One vector is turned by the same rotation once a step. Each row is the vector after some number of steps, and that number follows the row.
The counts run from 0 to 320.
[ 93 126 169 177 149 109 119 171 166 156 133  84 147 114 154 103 141 155
 178 153 130  91 169 118 160 126 127 139 107 118  92 150 131 125  87 150
 128 143  91 153 128 123 123 129 135  86  84 137 109 150 154  79 138 142]  176
[109 154 179 158 121 103 129 159 171 170 143  96 137  99 157 132 121 137
 171 129 151 103 162 102 163 128 156 139  89 113 111 139 120 130  76 145
 144 188 105 179 100 125 120 131 113 107 112 150  99 148 151 101 143 147]  273
[114 135 176 152 113  93 109 147 135 142 137 100 125 127 173 151 157 131
 152 124 149  92 164 138 171 142 141 146  98 126 102 147 138  98  74 143
 130 158  85 173 122 129 140 155 132 117  97 127  93 152 150  57 152 158]  291
[ 85 131 178 162 123 100 120 155 155 141 133  90 133 115 145 111 140 122
 169 132 146 105 157 124 174 144 146 151 113 134  89 145 129 118  57 142
 114 149  90 153 121 126 119 153 131  95  98 143 113 169 149  60 141 123]  293
[128 159 187 139 112  86 123 141 164 140 166 101 137 112 173 127 132 122
 160 120 149 116 170 129 154 122 136 149  76 117 117 132 128  90  77 162
 133 171 112 186 135 137 134 125 136 123 105 136 110 137 142  79 168 167]  24
[108 137 167 151 136  99 116 161 156 142 136  92 121 121 178 143 148 148
 159 141 151 100 166 135 158 128 141 150 111 117 100 142 150 108  60 155
 122 169  81 161 136 135 142 146 129 123  92 134 105 149 146  63 163 143]  103
[ 84 133 177 173 124 108 117 155 142 138 134 108 148 114 159 100 149 142
 179 159 141 101 159 136 184 151 134 130 113 144 101 119 136 132  63 141
 130 151  92 146 125 131 132 133 128  99  80 145 128 147 145  69 139 135]  170
[ 93 148 179 166 106 107 125 151 154 167 133 100 145 104 157 146 139 129
 166 127 140  94 169 106 174 150 148 124  91 135 108 126 111 126  78 138
 150 172  84 172 101 125 128 135 121 110 112 137 105 151 156  97 139 139]  208
[102 139 182 174 125 105 118 151 139 133 145 126 144 113 152  95 142 131
 196 152 145 114 156 133 179 157 143 129 114 141 109 132 138 114  68 129
 127 134 109 149 136 112 131 136 135  93  68 138 132 133 143  63 143 145]  171
[108 159 178 139 104  93 128 144 162 127 156 113 139 118 168 138 125 115
 161 126 152 116 167 125 158 154 143 145  90 126 118 123 135  91  66 151
 122 163 101 177 136 121 146 143 138 123  96 138 110 122 141  75 173 162]  89
[114 139 189 150 114  99 104 171 146 136 135 110 129 108 166 109 133 149
 196 134 163 122 159 127 173 123 146 130  95 131 114 129 142 131  71 140
 128 152 119 162 139 135 131 137 116 113  86 156 141 152 132  61 139 135]  158
[111 131 178 145 106  95 111 166 160 140 136  79 136 117 170 146 144 122
 157 123 135 102 164 118 161 134 137 151  78 116 100 150 127 105  78 149
 133 163  87 175 124 127 128 158 131 120 107 135  86 157 153  75 148 140]  220
[ 92 150 171 174 133 103 130 154 173 156 139  99 155 115 157 134 132 143
 152 130 129  93 180 110 146 131 122 136  92 119 105 142 111  87  91 169
 133 158  84 175 130 128 147 127 149 107 106 131 108 135 159 102 175 156]  259
[ 98 149 187 154 121 106 124 160 178 151 147  83 145 105 153 109 128 116
 175 127 137 102 163 110 166 129 139 148  82 132  98 136 112 126  73 154
 127 167 111 177 105 133 113 131 139 101 116 147 109 151 152  86 135 136]  150
[100 152 186 156 115 108 125 161 169 143 159 108 153 102 156 102 116 128
 195 149 145 112 164 110 174 142 156 145  84 130 118 121 126 131  76 135
 141 152 130 170 128 121 119 131 123 103  90 154 121 124 150  76 135 147]  216
[ 95 152 167 178 143 102 131 148 164 147 146 111 144 117 167 126 141 151
 149 136 140 102 178 128 148 131 123 128 113 117 110 144 129  84  79 171
 118 151  84 162 145 128 156 127 148 114  84 127 121 133 148  89 179 168]  187
[110 137 173 174 130  96 120 155 146 139 144 108 132 124 157 121 142 154
 167 120 146 107 175 128 144 123 131 124 102 114 104 169 127  73 102 156
 125 137 100 176 145 119 147 136 145  92  81 122 108 140 157  87 173 175]  121
[102 133 168 168 146  99 116 166 158 157 136  92 134 117 165 129 147 166
 164 153 133  86 170 127 159 123 136 150 110 108  93 154 145 110  79 153
 120 162  80 152 127 129 132 132 123 107  86 133  95 154 154  80 152 145]  175
[112 144 190 160 133  97 122 146 154 130 162 107 143 115 162  78 131 132
 197 150 146 113 171 134 173 128 131 144 107 130 110 140 132 122  73 146
 123 142 122 157 137 126 119 113 142  87  79 133 129 136 139  68 136 158]  106
[131 139 184 159 124  90 116 145 142 138 171 114 141 125 165  86 144 145
 186 140 146 101 171 149 173 129 137 132 101 131 111 141 142 109  90 146
 128 143 122 176 133 122 131 113 141  93  75 113 118 126 144  64 143 179]  107
[107 146 184 149 106 102 113 157 151 128 149 121 132 113 150 111 123 125
 193 125 167 131 159 116 170 150 164 136  95 123 123 133 135 107  71 130
 126 139 126 167 141 110 130 150 121 100  79 148 127 132 136  57 147 138]  282
[121 155 195 161 100  88 118 136 144 146 136 122 126 106 155 127 133 126
 168  82 165 131 171 126 157 129 147 117  93 130 114 146 119  86  91 161
 136 165 113 188 124 123 139 133 137  94 109 128 139 141 142  83 162 154]  140
[ 91 150 184 189 134 113 124 147 152 139 142 135 142 115 141  91 123 141
 183 131 152 127 174 125 162 142 139 117 114 136 109 132 125  95  87 155
 119 132 110 159 145 108 148 121 149  91  79 131 153 128 151  81 166 154]  61
[105 157 164 177 145 109 128 148 166 173 135 113 141 116 163 142 134 164
 152 130 144  96 172 114 154 134 146 125 115 111 109 142 134  96  86 156
 136 172  86 173 127 125 150 122 122 110  91 119  99 128 146 100 172 164]  64
[109 139 175 174 125  98 120 131 137 147 139 113 130 129 148 121 146 134
 159 105 149 109 174 135 156 142 147 126 115 122 102 162 129  70 100 148
 120 142 102 177 125 105 139 141 149  82  86 113 109 140 157  75 166 183]  56
[117 153 184 142 101  87 126 133 149 140 148 103 136 112 169 143 130 107
 144 106 150 108 164 133 168 138 143 144  87 138 101 129 123 102  66 161
 132 179  99 181 109 135 142 137 135 114 112 130 110 145 140  80 163 152]  278
[109 134 162 145 122  97 119 160 156 145 147  86 135 124 172 138 144 137
 167 148 130  86 162 130 161 135 141 153  98 108 105 145 140 103  73 143
 128 153  87 170 126 129 139 150 130 114  91 131  72 143 148  70 148 153]  38
[ 86 144 160 177 143 102 138 138 160 142 145 113 144 121 157 130 147 140
 149 146 140  96 169 132 163 151 129 141 125 132  97 135 132  93  62 161
 112 159  84 150 126 125 150 136 143 108  85 127 110 137 152  78 177 162]  116
[106 140 175 171 139 100 128 140 161 153 148  90 140 119 152 120 141 137
 155 119 134  98 179 123 149 126 122 138 107 114  89 162 121  86  90 169
 117 150  88 177 128 117 142 132 152  98  99 120 101 150 157  90 174 167]  122
[125 140 187 142  98  85 104 139 135 138 144 114 113 124 165 140 144 122
 163 104 165 121 164 140 168 136 148 141  96 131 115 145 140  98  75 145
 125 165 110 184 127 124 138 156 128 112 102 128 116 153 138  63 158 160]  30
[ 95 140 164 156 144  93 129 151 163 144 164 102 141 125 167 129 137 132
 158 164 142  84 167 128 164 144 136 156 110 117 107 139 141  99  66 148
 117 155  84 158 130 129 141 134 138 116  72 126  90 135 147  81 163 158]  298
